In the data rows, the value 128 means zero.
Every row has a hidden score from 0 to 16. What is each row's score? 8 is about the middle.
ndarray[101 151 105 126 130 152 143 175] 6
ndarray[157 112 127 182 105 145  89 118] 5
ndarray[124 190 131  95 135 141 158 177] 6
ndarray[141 116 128 184 114 143  85 121] 4
ndarray[156 119 125 165 131 160  73 171] 0
ndarray[107 150 147 118 155 141 162 113] 14
ndarray[165 100 113 173 125 148  83  95] 2
ndarray[168 182 126  82 179 118 166 110] 7
ndarray[170 108 137 124 101 110  92 153] 2
ndarray[107 104 124 149 114 170  90  72] 3
ndarray[126 100  99 159 113 126 110 137] 5
ndarray[162 115 134 164 169 127  77 104] 1
ndarray[128 113  45 183 113 139  97 107] 0
ndarray[111  96 109 184 114 137 104 154] 7
ndarray[198  90 173 146 146 114  96 117] 10
ndarray[124  98 124 185 113 189  86 151] 5
ndarray[104 134 151 118 132  96 158 121] 14
ndarray[153 107  95 135 159 151  87  96] 0
ndarray[116 139 147 103 112 100 157 146] 12
ndarray[146  99 101 164 130 148 111 109] 6
ndarray[167 115 169 165  95 184  78 135] 5
ndarray[177  95 122 142 142 141  82  78] 1
ndarray[151 109 115 169 160 130  84 126] 2
ndarray[128  91  88 173 141 132  95  82] 3
ndarray[ 90 139 185 116 111 117 168 172] 16
ndarray[104 111 111 120  88 137  95 112] 0
ndarray[157  93 110 157 122 143  85 113] 2
ndarray[124 141 145  94 162 112 155 145] 11
ndarray[148 119 121 125  96  90 151 198] 12
ndarray[159 100  62 140 116 133  92 100] 0
ndarray[153  94 146 156 143 141  99 117] 8
ndarray[ 59 142 118 146 117 134 147 197] 10
ndarray[ 71 161 176  99 151 102 146 136] 11
ndarray[144  87 188 159 156 125  99 136] 13
ndarray[ 95 128 132 118  83  88 155 145] 12
ndarray[152  99 133 208  52 172  90 136] 8
ndarray[158  95 192 146 113 125  83  88] 9
ndarray[105 154 117 108 137 134 151 148] 7
ndarray[105 125 163  94 124  82 158 120] 15
ndarray[108 161 163 114 142 102 164 132] 14
ndarray[103 120 156 135 119 127 149 159] 15
ndarray[126  92 121 163 129 118 109  83] 8
ndarray[ 99 149 105 110 133 134 155 137] 7
ndarray[ 99 164 161  90 131 122 151 120] 10
ndarray[ 95  95 126 145 148 142 102 100] 6
ndarray[166  80 149 156 110 128  99 109] 9
ndarray[147 126 165  98 155 153 159 119] 15
ndarray[115 100 133 137 125 178  87 124] 2
ndarray[158  94 106 161 187 111  81 142] 1
ndarray[205  54 157 138 138 138  86  94] 8
ndarray[101  97 128 164  87 141  92 108] 5
ndarray[107 170 120 104 139  89 163 110] 8
ndarray[102 145 162 117 110  96 152 155] 13
ndarray[135 182 139  92 112 123 155 148] 7
ndarray[119 164 139  91 149 101 153 126] 8
ndarray[163 183 163  97 143  98 158 145] 10
ndarray[ 87 188 158 132 139 130 159 100] 12
ndarray[120 101 143 159 122 173  96  81] 7
ndarray[ 91 136 153 146 120 116 149 119] 15
ndarray[ 78 153 146  85 142 121 171 126] 13
ndarray[104 154 108 115 155 105 152 130] 7
ndarray[ 73 135 141 112 137 147 153 128] 12
ndarray[137 141 140  86  98 113 148 184] 8
ndarray[108  98 138 146 146 137 106 112] 8
ndarray[155  97  92 161 161 150  99  85] 3
ndarray[161  96 109 142 169 128 107  65] 5
ndarray[132 172 126 130 107 156 161 131] 10
ndarray[148 142 124 108 109  65 145 156] 8
ndarray[ 96 135 145 117 159 140 161 161] 14
ndarray[134 132 131  98 120 104 166 135] 13
ndarray[159 102 143 146 133 160  84 130] 3
ndarray[ 78 151 178 116 140 125 164 172] 16
ndarray[193  70 116 173 124 141  83  77] 5
ndarray[128 117 124 178 172 128  86 126] 3
ndarray[123 119 115 110 164  89 153 186] 10
ndarray[146 106 152 184 110 167  96 151] 9
ndarray[110 147 137 132 133 119 152 128] 12
ndarray[121 130 154  89 118  70 151 171] 11
ndarray[163 170 131  83 163  56 151 131] 6
ndarray[103  81  81 176 139 122  95 112] 3
ndarray[144 122  77 151 131 105  96  92] 0
ndarray[ 88 133 164 116 101 111 153 187] 15
ndarray[126 171 128  71 131 110 157  99] 5
ndarray[201  90 122 164 205 147  91 124] 5
ndarray[142 166  87  87 133 135 155  81] 3
ndarray[ 96 165 117 138 123 110 151 168] 9
ndarray[119 141 142 104 124 107 156 122] 12
ndarray[120 100  82 150 134 121  88  99] 0
ndarray[149 112 117 153 128 123 102  96] 4
ndarray[195  83 120 186 124 151  86 147] 6
ndarray[115 148 177 106 121  83 162 121] 16
ndarray[105 129 121 108 118 135 153 137] 10
ndarray[115 164 104  84 102 108 146 161] 2
ndarray[127 166  92  83 139  88 150 178] 2
ndarray[145 160 118 113 113 135 162 212] 9
ndarray[111 115 100 175 102 101  95 122] 2
ndarray[ 93 114 104 111 143 124 150 129] 9
ndarray[125 158 134  93 146 123 152 143] 8
ndarray[150  89 123 145 103 110  84 123] 2
ndarray[193  81 146 182 145 109  97 128] 11
ndarray[158 104 100 156 169 153  86  72] 0
ndarray[119 153 172  87 127 161 163 154] 14
ndarray[148 156 108  96 123 102 140 169] 3
ndarray[191  73 134 153 109 137 102 134] 9
ndarray[162  87  97 143 106 142  99 138] 3
ndarray[164 104 106 157 168 127 106 137] 5
ndarray[141  84  89 171  85 177 112 139] 7
ndarray[126 175 114 136 125 148 163 114] 10
ndarray[157  81  77 158 120  95 107 161] 4
ndarray[161  93 161 163 138 134  97 117] 10
ndarray[193 104  83 129 141  64  83  76] 0
ndarray[ 42 141 149 109 150  97 146 153] 11
ndarray[164 116  92 148 116 143  93 157] 0
ndarray[116  86 145 172 105 134 103 119] 11
ndarray[112 124 187  89 110 104 165 156] 16
ndarray[125 180 155  90 147 120 158 111] 9
ndarray[121 129 152  90 188 135 146 171] 10
ndarray[108 168 174  94 125 101 163 140] 13
ndarray[123 109 143 175 153 126  96  92] 7
ndarray[137 170 147  76 143 126 161 163] 9
ndarray[112 159 153  86 129 115 151 119] 9
ndarray[184 110  87 165 115 131  97 110] 1
ndarray[165 128  74 151  98 176 100 120] 0
ndarray[ 86 137 110  88 105 130 166 120] 9
ndarray[140 101 126 152 107 114  90 121] 3
ndarray[122 133  90 115 120 116 154 193] 7
ndarray[ 92 145 129 108 105  90 162 135] 11
ndarray[123 153 101 111 105 152 151 165] 6
ndarray[118 182 135 139 133 139 154 156] 10
ndarray[135 143 111 124 115 126 160 131] 11
ndarray[ 83 174 123 120 162 128 157 116] 8
ndarray[124 180 140 110 195 133 148 128] 7
ndarray[ 97 126 117 158 104 173  89  65] 1
ndarray[140 164  99 102 118 130 153  97] 5
ndarray[138  89 109 147 139 101 103  87] 5
ndarray[120  96 121 173 120 165  91 110] 5
ndarray[148 157 113  82 140 103 152 147] 5
ndarray[152 158 178  76 164 126 154 110] 11
ndarray[109 138 102  92 126 101 156 180] 7
ndarray[148 164 126 122 144 107 166 130] 11
ndarray[ 97 146 140 103 136 114 148 122] 9
ndarray[191 105  97 180  96 126  97 149] 4
ndarray[145 127 115 101 131 111 149 101] 8
ndarray[124 113  86 135 128 115  96 103] 0
ndarray[173  66 163 153 103 162  94 146] 11
ndarray[131 161 134 129 204 136 158 127] 11
ndarray[ 82 147 148  74 110 133 154 148] 9
ndarray[143 129 120 129 116 152 157 174] 12
ndarray[150  87 117 181 114 141  91 136] 6
ndarray[ 97 144 156 137 137 110 149 144] 14
ndarray[114 123 161  88 134 138 152 112] 13
ndarray[132  94 127 158 141 100  92 115] 5
ndarray[127 155 140  84 143  72 153 123] 8
ndarray[ 89 142 150  90 116 139 165 196] 13
ndarray[163  62 108 137  67 138  89 111] 3
ndarray[177  64 104 169  72 167  87 126] 5
ndarray[123 124 177 100 103 115 161 123] 16
ndarray[147  96 141 135 106 126  87 121] 3
ndarray[ 93 158 195  88 122 108 156  96] 14
ndarray[131 142 160 131 153  73 157 142] 15
ndarray[132 189 146 122 175 130 162  52] 11
ndarray[101 167 199  93 138 101 158 147] 15
ndarray[180  87  44 170  99 180  93  97] 0
ndarray[117 169 107 123 131 105 145 115] 5
ndarray[ 60 100 141 123  98 104 145 203] 14
ndarray[100 163 160  86 196  91 162 203] 11
ndarray[133  90 141 146 114 178  97 130] 7
ndarray[154  92 121 169  85 179 100 155] 7
ndarray[129 120 126 108  85  90 153 153] 11
ndarray[141 116 112 177 153 130 100 133] 5
ndarray[116 124 183 127 107 123 167  86] 16
ndarray[113 109 148 151 125 144  95  75] 6
ndarray[ 75 134 129  99 158 112 166 189] 12
ndarray[150 111  98 145 113 126 108  60] 3
ndarray[101 167 162  91 112 122 159 106] 11
ndarray[134 163 100 101 129 139 158 107] 6
ndarray[118 114 114 126 127 125 150 149] 11
ndarray[134 102  99 138 135 111  91 103] 0
ndarray[133  80 167 137  91 169  87 133] 7
ndarray[ 89 166 182  99 118 154 164 119] 15
ndarray[ 93 154 155  88 146 179 152 138] 10
ndarray[106 148 108 136 157 101 150 132] 9
ndarray[110 178 164 127 157 159 160 126] 13
ndarray[113 158 143 104 133  77 151 148] 9
ndarray[122 172  87  92 110 124 149 114] 1
ndarray[156 151 112  97 128 135 154 143] 7
ndarray[ 90 151 120 115  76 138 163 137] 11
ndarray[179  93 122 173 155 133  76 168] 2
ndarray[121 156 140  92 142 134 163 173] 11
ndarray[122 113 130 177  96 158  86 177] 4
ndarray[ 84 136 159 120 114 140 158 145] 15
ndarray[145  97 109 154 139 140  98 119] 4
ndarray[ 87 164 168 118 144 155 159 191] 14
ndarray[102 131 132 109 117 120 149 133] 10
ndarray[127 129 136 164 106 165 100 105] 5
ndarray[117  98 110 178 113 162  86 115] 3
ndarray[125 141 185  88 110  99 168 165] 16
ndarray[ 63 167 155 117 146 147 151 140] 11
ndarray[137 146 127 105 176  94 157 102] 10
ndarray[ 91 137 163  97 138 117 152 110] 13
ndarray[164  84 132 190 125 165 103 113] 11
ndarray[ 92 150 167  99 147 101 153 158] 12
ndarray[103 161 134  74 147 114 160 133] 8
ndarray[138 149 149 103 135 120 158 127] 12
ndarray[ 89 182 154  51 128 142 161 120] 7
ndarray[ 55 153 182 131 105 103 154 113] 16
ndarray[ 86 170 167 107 124 118 165 180] 14
ndarray[137 173 124 107 181 146 150  75] 6
ndarray[148 158 170 102 139 102 150 185] 12
ndarray[119 114  74 179 129 132  85  87] 0
ndarray[ 98 151 173 116 194 118 153 109] 14
ndarray[118 167 117 108 136 160 159 174] 8
ndarray[177  81 178 161  81 159  86 132] 10
ndarray[ 80 155 154  96 123 112 151 125] 10
ndarray[122 141 113  84 143 119 148 116] 5
ndarray[ 95 129 134  92 122 135 150 189] 10
ndarray[145 164 143  98 145  89 150 159] 8
ndarray[150  79 105 187 136 142  95  95] 7
ndarray[140  81  96 152 148 126  89  93] 2
ndarray[ 52 129 155 110 154 113 153 125] 14
ndarray[162 141  96  99 136 119 159 151] 7
ndarray[ 91 135 102 103 134 111 152 172] 7
ndarray[ 90 148 158 113 155 125 154 125] 13
ndarray[112 153 161 110 105 123 168 117] 15
ndarray[108 160 157  89 119 147 144 128] 8
ndarray[ 86 112  91 161  92 139 103  53] 2
ndarray[119 155 133 110 148 139 152 126] 9
ndarray[116 147 168 112 153 123 158 105] 15
ndarray[129 122  90 167 116 159 101  69] 1
ndarray[165  83 157 200  93 161 103 138] 14
ndarray[129 157 174 110 142  95 150 158] 13
ndarray[141 190 143 110 170 122 149 134] 7
ndarray[ 98 138 122 102  85 121 156 149] 10
ndarray[129 172 176 103 153 136 160 109] 13
ndarray[111 170 111  83 155 127 159 132] 5
ndarray[126 159 124  85 133 119 165 114] 9
ndarray[120 126 159 117 104 123 161 106] 16
ndarray[ 98 164 133  86 109 143 158  88] 8
ndarray[108 176  98 100 113 115 157 168] 4
ndarray[163 156 140 101 132 124 159 127] 10
ndarray[172 158 150  90 118  82 149 100] 9
ndarray[123 143 127  93 144  93 155  97] 9
ndarray[ 87 140 177  84 108  98 157 185] 14
ndarray[149 119 124 175 133 147  87 129] 3
ndarray[108 150 160 136 142 145 166 147] 16
ndarray[156 114 110 124 143  84 160 142] 13
ndarray[ 96 103 130 156 108 136  99 114] 6
ndarray[151 100  74 133 121 154 102  60] 0
ndarray[155 181 158  75 165 128 167  73] 10
ndarray[113 166 134 115 177  96 159 109] 10
ndarray[194  97 122 159 150 141  94 115] 5
ndarray[120 149 123 101 137  51 156 136] 9
ndarray[108 176 117 118 150 137 150 124] 6
ndarray[147 102 117 142  74 152  99  93] 3
ndarray[198  80  97 193 123 128  96 114] 6
ndarray[116 171 130 142 132 133 144 107] 8
ndarray[133 139 127 140 122 112 167 118] 15
ndarray[110  83 107 161 170 125  92  83] 4
ndarray[134 111  70 132 139 178  85 109] 0
ndarray[124  96  98 130 153 145  97  87] 1
ndarray[105 152 129  96 118 143 155 146] 9
ndarray[142 158 163 109 118 135 154  77] 12
ndarray[176 119  95 160 128 124  99  90] 1
ndarray[133 139  97  95 139 131 152 108] 6
ndarray[115 181 140 103 132 118 158 123] 8
ndarray[166 102 137 177 112 145  74 121] 3
ndarray[140 176 150  95 129 145 154  93] 8
ndarray[175  97 116 165  89 139  86 111] 3
ndarray[114 117  65 150 159 153  93 106] 0
ndarray[178  81 128 176 124 154  92 152] 7
ndarray[140 207 129 118 187 153 164 123] 8
ndarray[ 92  95 143 136 125 142  88  75] 4
ndarray[135 181 165 113 134 146 164 161] 13
ndarray[108 155 137  79 139  99 150 118] 7
ndarray[118 146 180  95 152  93 146 192] 12
ndarray[163  92  78 147 123 133 102 162] 1
ndarray[122 112 134 163 118 121  93 126] 5
ndarray[ 98 160 132  88  76 122 157 155] 8
ndarray[126 147 158  78 125 117 154 142] 10
ndarray[122 117 175 136  90 133 154 202] 16
ndarray[121  85 171 147  72 155  87 154] 8
ndarray[156  83 137 169 130 124 106  71] 10
ndarray[187  99 120 174 148 152  88 124] 4
ndarray[133 170 121  91 172 130 144 143] 4
ndarray[124 169 139  79 131 163 155 121] 7
ndarray[145  95 131 155 178 150  89 120] 4
ndarray[172  88 119 130  57 196  92 145] 2
ndarray[106 147 138 127  83 148 159 238] 13
ndarray[175  97  86 155 135 137  87  68] 0
ndarray[ 87 166 205 119 177  85 160 130] 16
ndarray[ 99 188 142  91 186 117 159 115] 7
ndarray[196  94  80 155 131 126  81  97] 0
ndarray[132 100  69 185 155 144  97 169] 2
ndarray[133 194 203 101 139 178 160  98] 14
ndarray[179  85  88 120 123 141 100 120] 0
ndarray[191  59 169 187 130 157  88 152] 13
ndarray[ 66 125 150 144 107 106 163 115] 16
ndarray[116 163 141 119  93 136 157 103] 11
ndarray[111  93 131 148 121 104 105  90] 7
ndarray[169  93 135 174 129 176  97 116] 8
ndarray[147 155 150 106 100 128 150 149] 10
ndarray[106 157 204 104 159 166 151 107] 15
ndarray[ 97 115 125  72  95  98 164 149] 11
ndarray[105 138  84 110  97 117 171 123] 9
ndarray[160  88 131 162  97 163  91 126] 6
ndarray[ 58 139 165 114 143  93 161 185] 16
ndarray[130 108 101 160 109 171  86 118] 0
ndarray[169  98  76 159 111 135  95 120] 0
ndarray[105  85 137 168  90 176  80 108] 5
ndarray[123 137 131  88 172  80 159 136] 10
ndarray[179 108 187 173 145 142  87  93] 10
ndarray[196  60 151 197 116 126  77 105] 10
ndarray[ 90 121 164 123 130 103 147 171] 15
ndarray[109 156 169  96 147 158 157 138] 13
ndarray[156  98  71 145 130 143 109  77] 1
ndarray[139  88 112 151  90 139  85 100] 2
ndarray[ 70  86 120 169 109 131  83 172] 4
ndarray[157 109  82 127 112 151  88  60] 0
ndarray[ 88 135 160 109 142 110 157 101] 14
ndarray[102 166 163 106 142 129 159 158] 12
ndarray[ 95 146 115 103 104 142 153 164] 8
ndarray[157 140  95 112  87 126 163 160] 9
ndarray[165 157 147 114 128 123 153 152] 11
ndarray[ 91 141 126 132 173 119 156 125] 12
ndarray[134 141 216  96 150 130 155 179] 16
ndarray[164 113  78 192 118 125 106 130] 4
ndarray[173  89 117 157 156 127  78 137] 1
ndarray[163  75  83 190 118 158  81  68] 2
ndarray[ 99  93  67 134 108 111 111  84] 1
ndarray[131 142 135  75 144 135 164 174] 10
ndarray[161  74  58 161  85 117  98  90] 1
ndarray[125 161 139  90 147 145 154 149] 8
ndarray[147 106 110 160 130 152 102 115] 4
ndarray[152 108  89 157 138 154  86 118] 0
ndarray[194 108 120 186 119 171  89 111] 4
ndarray[149  75 115 132 134 121  88  55] 2
ndarray[123 141  92 139 135 106 103 113] 0
ndarray[ 79 149 148  81  92 115 149 187] 8
ndarray[102 141 183 107 153  79 156 119] 16
ndarray[124  99 134 175 115 146  83 151] 5
ndarray[117 137 153  97 117 114 162 195] 14
ndarray[ 87 137 149  95 110 106 152 116] 11
ndarray[ 86 124 176  94 136 138 159 153] 16
ndarray[110 155 126 102 136 126 155 118] 8
ndarray[141 123 135 114 123 104 159 122] 14
ndarray[117 144 159  93 153 152 157 169] 12
ndarray[ 81 119 108 147  60 153 101 137] 2
ndarray[177 122 121 158 190 101  85  71] 1
ndarray[120 148 131 112 113  72 152 129] 10
ndarray[ 77 166 107 106 110  97 173  96] 10
ndarray[122 152 131  79 142 146 153 141] 7
ndarray[139  89  80 151 133 143  93  69] 0
ndarray[108 136 106  93 132 101 159 165] 8
ndarray[123 102  76 148 102 140  89 136] 0
ndarray[127 100 163 169  68 152  94 107] 9
ndarray[146  85 138 159 105 165  80 121] 4
ndarray[139  89 122 182 121 112  78 139] 4
ndarray[122 160 121  99 139 121 158 137] 8
ndarray[120  94 119 187  87 142 101 104] 8
ndarray[121 147 139 117 112 117 152 156] 11
ndarray[176  95  40 156 125 125  88 108] 0
ndarray[143  97 123 148  95 126 102  74] 5
ndarray[145 140 122  96 101 116 150 146] 8
ndarray[116 102  91 166 147 122  97  35] 2
ndarray[123 149 125 114 118 120 146 107] 8
ndarray[155 132 124  93 119 127 162 134] 11
ndarray[122 153 118 103 131 129 150 143] 7
ndarray[135 101 138 151 149 175  91 140] 5
ndarray[ 92 130 108 104 121 106 157 188] 9
ndarray[109 155 143 106 125 129 154 142] 10
